In the data rows, zero lies at 4.5, halfway between 4 and 5.
Here are some points, each followed by its number:
[4 4 6 4 3 4 3 4 4 4 4 4 4 5 5 4 6 4 4 5 5 4 5 5 4 4 4 5 5 5 4 4] 0
[2 9 1 3 5 8 9 2 2 9 9 9 2 2 3 9 0 7 2 9 1 3 0 7 2 9 9 9 8 9 3 9] 1
[4 4 6 4 4 4 3 4 4 4 4 4 4 5 5 4 6 4 4 5 5 4 5 5 4 4 4 5 5 5 3 4] 2
[9 4 4 7 8 7 8 9 5 1 4 8 3 3 5 3 2 2 5 3 5 7 8 4 4 4 4 2 1 4 8 4] 3
[4 5 4 4 5 4 6 4 6 5 4 4 6 5 4 3 4 5 5 4 4 4 5 4 5 5 5 4 5 5 4 5] 4
[3 4 6 4 3 4 3 3 4 5 4 3 4 5 5 4 6 4 3 5 5 3 5 5 4 4 4 6 6 5 3 4] 5
[3 4 6 4 3 4 3 3 4 5 4 3 5 5 5 4 6 5 3 5 5 3 4 5 4 4 4 6 6 5 3 4] 6
[3 4 5 4 3 4 3 3 4 6 4 3 5 5 5 5 6 5 3 6 5 3 4 5 4 4 4 6 6 5 3 5] 7
[5 4 5 4 4 5 4 5 4 4 4 4 4 5 5 4 6 4 4 5 5 4 5 5 4 4 4 4 4 5 4 4] 8
[2 4 6 3 2 3 2 2 3 8 4 3 5 6 5 6 7 7 3 6 5 3 3 6 4 3 4 8 7 5 2 5] 9
[0 3 7 2 0 2 1 0 2 9 4 1 5 6 5 8 8 8 2 8 5 2 2 8 4 3 3 9 9 5 0 5] 10
[2 4 5 3 2 3 2 2 3 7 4 3 5 6 4 7 7 7 3 7 5 3 2 6 4 4 4 7 7 4 2 5] 11
[3 4 5 4 3 4 3 3 4 6 4 4 5 5 4 5 6 5 4 5 5 4 4 5 4 4 4 6 6 5 3 5] 12
[9 7 2 3 9 6 9 8 9 2 7 8 7 1 2 3 0 2 9 2 5 8 6 2 8 5 7 1 0 4 9 4] 13
[6 4 5 5 6 5 5 6 4 3 4 5 4 4 5 3 4 3 4 4 4 5 6 4 4 4 4 3 4 5 4 4] 14
[4 4 5 4 4 4 4 4 4 4 4 4 5 5 5 4 5 4 4 5 5 4 5 5 4 4 4 5 5 5 4 4] 15
[8 4 5 6 7 7 7 8 5 1 3 6 4 4 5 2 4 2 4 3 6 5 7 4 4 4 4 2 2 5 5 3] 16
[8 5 4 4 7 7 7 7 7 1 4 4 5 3 4 2 4 2 4 3 6 3 7 3 4 4 4 2 2 5 5 3] 17
[8 4 3 7 8 7 8 8 6 2 5 8 3 3 4 3 2 2 7 3 4 7 7 3 5 6 5 2 2 4 8 4] 18
[1 3 7 3 1 2 1 1 3 9 4 2 5 6 5 7 7 8 2 7 5 2 2 7 4 3 3 9 8 5 1 5] 19
[6 5 4 4 6 5 6 6 6 4 5 6 5 4 4 4 3 4 5 4 5 5 5 4 5 5 5 3 3 4 6 4] 20
[3 4 6 4 3 4 3 3 4 5 4 3 5 5 5 4 6 5 3 5 5 3 5 5 4 4 4 6 6 5 3 4] 21
[3 4 5 4 3 3 3 3 4 6 4 3 5 5 5 5 6 6 4 6 5 4 4 5 4 4 4 6 6 5 3 5] 22
[2 4 6 4 3 4 3 3 3 6 4 3 4 5 5 5 6 6 3 6 5 3 4 6 4 4 4 7 6 5 3 4] 23
New points follow, each followed by the number of its nearest point above.
[5 4 5 4 4 5 4 5 4 4 4 4 4 5 5 4 5 4 4 5 4 4 5 4 4 4 4 4 4 5 4 4] : 8
[5 4 5 4 4 5 4 5 4 4 4 4 4 5 5 4 5 4 4 5 5 4 5 5 4 4 4 4 5 5 4 4] : 8
[4 4 5 4 4 4 4 4 4 5 4 4 4 5 5 4 5 4 4 5 5 4 5 5 4 4 4 5 5 5 4 4] : 15
[5 4 5 4 4 5 4 5 4 4 4 4 4 5 5 4 5 4 4 5 5 4 5 5 4 4 4 4 5 5 4 4] : 8
[8 5 3 7 7 7 8 7 6 2 5 8 3 3 5 4 2 3 6 3 3 7 6 4 4 6 5 3 2 4 7 4] : 18
[4 4 5 4 4 4 4 4 4 4 4 4 4 5 5 4 5 4 4 5 5 4 5 5 4 4 4 5 5 5 4 4] : 15
[2 4 6 3 2 3 2 2 3 7 4 3 5 5 5 5 7 6 3 6 5 3 3 6 4 4 4 7 7 5 2 5] : 9
[2 4 7 3 1 3 1 2 3 7 4 2 5 6 5 5 7 7 3 7 6 3 3 7 4 3 3 8 7 5 2 5] : 9
[3 4 6 4 3 3 3 3 4 6 4 3 5 5 5 6 6 6 4 6 5 4 3 6 4 4 4 6 6 5 3 5] : 22
[5 4 6 4 4 5 4 5 4 4 4 4 4 4 5 4 5 4 4 4 5 4 6 5 4 4 4 4 4 5 4 4] : 8
[6 4 4 5 6 5 6 6 5 3 4 5 4 4 4 3 4 3 4 4 5 4 6 4 4 4 4 3 4 5 5 4] : 14
[4 7 3 3 7 6 7 4 8 3 7 4 6 2 3 3 3 4 5 3 7 4 4 3 4 3 7 3 3 4 7 3] : 20
[6 4 5 5 6 5 6 6 5 3 4 5 4 4 4 4 4 4 4 4 5 5 6 4 5 4 4 3 4 5 5 4] : 14
[7 5 3 7 7 6 7 7 6 3 5 7 3 3 5 4 2 3 6 3 3 7 6 4 5 6 5 3 2 4 7 4] : 18
[0 2 0 0 2 0 9 0 9 9 1 0 9 9 2 0 0 9 9 1 0 1 0 3 8 9 9 1 9 3 8 9] : 4
[4 5 3 4 4 4 5 4 6 6 6 4 6 4 4 5 3 5 6 4 3 5 3 3 6 5 5 4 4 4 6 6] : 4
[3 4 5 4 3 4 3 3 4 6 4 4 5 5 5 5 6 5 4 5 5 4 3 5 4 4 4 6 6 5 3 5] : 12
[7 6 3 5 7 6 7 6 7 3 5 6 5 3 3 3 3 3 5 3 5 6 6 4 5 4 5 3 3 4 7 4] : 20
[8 4 6 5 7 7 6 8 5 1 3 5 4 4 5 2 5 2 4 3 6 4 8 4 4 4 4 2 2 5 5 3] : 16
[6 5 3 5 6 6 6 6 6 3 5 6 4 3 4 4 3 4 6 3 4 6 5 4 5 5 5 3 3 4 6 4] : 20
[7 5 3 7 7 7 7 7 4 2 7 7 3 3 6 6 2 3 6 3 3 7 6 4 4 7 6 3 2 5 7 4] : 18
[3 8 2 2 7 6 7 3 8 3 8 3 7 2 2 7 2 3 7 3 7 6 2 3 5 3 7 2 2 3 8 3] : 20
[4 4 5 4 4 4 4 4 4 5 4 4 5 5 5 4 5 5 4 5 5 4 5 5 4 4 4 5 5 5 4 4] : 15
[3 5 2 3 6 3 7 3 8 7 4 3 7 5 3 3 2 7 7 3 3 3 3 3 7 6 7 3 5 4 6 6] : 4
[2 4 6 3 1 3 2 2 3 7 4 2 5 6 5 5 7 6 3 7 6 2 3 6 4 3 4 8 8 5 2 5] : 9
[6 5 3 6 6 6 6 6 5 3 5 6 4 4 5 4 3 3 6 4 4 6 6 4 5 5 5 3 3 4 6 4] : 20
[7 5 3 7 7 6 7 7 5 3 6 7 3 3 5 5 2 3 6 3 4 7 6 4 4 6 5 3 3 4 7 4] : 18
[4 4 5 4 4 5 4 4 4 4 4 4 5 5 5 4 5 4 4 5 5 4 5 4 4 4 4 4 5 5 4 4] : 15
[6 5 4 4 6 5 6 6 6 3 4 5 5 4 4 4 4 4 5 4 5 5 5 4 4 5 5 3 3 4 5 4] : 20
[3 4 5 4 3 4 3 4 4 6 4 4 5 5 5 5 6 5 4 5 5 4 4 5 4 4 4 6 6 5 3 5] : 12
[7 5 3 7 7 7 8 7 6 2 5 7 3 4 5 4 2 3 6 3 3 7 6 4 4 7 6 3 2 5 7 5] : 18
[6 4 4 5 6 5 6 6 6 3 4 6 4 4 5 4 3 4 5 4 4 5 6 4 5 5 5 3 3 5 6 4] : 20
[2 4 6 3 1 3 2 2 3 7 4 2 5 6 5 4 7 6 2 6 6 2 4 6 4 3 4 8 8 5 1 4] : 9
[5 4 5 4 4 5 4 5 4 4 4 4 4 5 5 4 5 4 4 5 5 4 5 5 4 4 4 4 4 5 4 4] : 8
[7 4 5 5 6 6 6 6 5 3 4 6 4 4 5 3 4 3 4 4 5 5 6 4 4 4 4 3 3 5 5 4] : 14
[6 5 4 5 6 5 6 6 5 3 4 6 4 4 4 4 3 4 5 4 4 6 6 4 5 5 5 3 3 4 6 4] : 20
[0 3 7 3 1 2 1 1 3 9 4 2 6 6 5 5 8 8 2 7 5 2 2 7 4 3 3 9 8 5 1 5] : 19
[3 4 3 3 5 4 6 4 7 5 4 3 7 5 4 3 4 6 5 4 4 3 5 3 6 5 5 3 5 5 4 5] : 4
[3 3 2 2 2 2 2 2 2 7 5 4 7 2 2 8 1 3 8 3 2 8 1 2 9 4 2 3 7 4 3 9] : 12
[1 3 2 9 9 2 2 9 1 9 9 9 6 9 1 9 0 0 9 9 9 2 9 0 9 4 9 8 0 9 9 8] : 20
[4 4 4 4 6 4 7 6 7 3 4 4 7 5 4 2 4 4 4 3 4 3 6 4 5 4 5 2 4 5 4 4] : 4
